33.1  13.9  34.3
-23.3  -6.7  -9.1
13.1  -31.0  63.4
=>
33.1  13.9
-23.3  -6.7

21.5  41.9  -4.1  -19.5  -31.4
25.0  45.9  -31.2  -15.0  -32.3
-6.7  -56.8  6.6  20.8  15.7
14.8  7.3  16.0  3.3  25.5
=>
21.5  41.9
25.0  45.9

6.5  6.5  37.1  16.5
42.0  42.0  -23.2  38.2
-27.9  -27.9  42.5  -30.7
50.8  50.8  15.8  -46.1
=>
6.5  6.5
42.0  42.0

-51.8  -18.8  5.3  -13.6  -28.6
20.1  -15.1  5.3  -13.6  -1.8
=>
-51.8  -18.8
20.1  -15.1

-19.1  -0.8  4.1  20.2  38.0
-20.1  8.7  11.8  3.7  11.2
43.9  -45.0  -40.5  -15.6  -55.5
45.1  -48.8  -45.0  -17.7  -51.1
=>
-19.1  -0.8
-20.1  8.7

58.1  22.8  -43.8  -31.6  -5.5
-34.6  -6.0  2.9  -0.6  -21.5
=>
58.1  22.8
-34.6  -6.0

39.5  46.7  30.7
35.7  44.8  25.6
34.8  40.4  23.6
47.7  45.5  30.4
39.3  44.4  23.3
=>
39.5  46.7
35.7  44.8
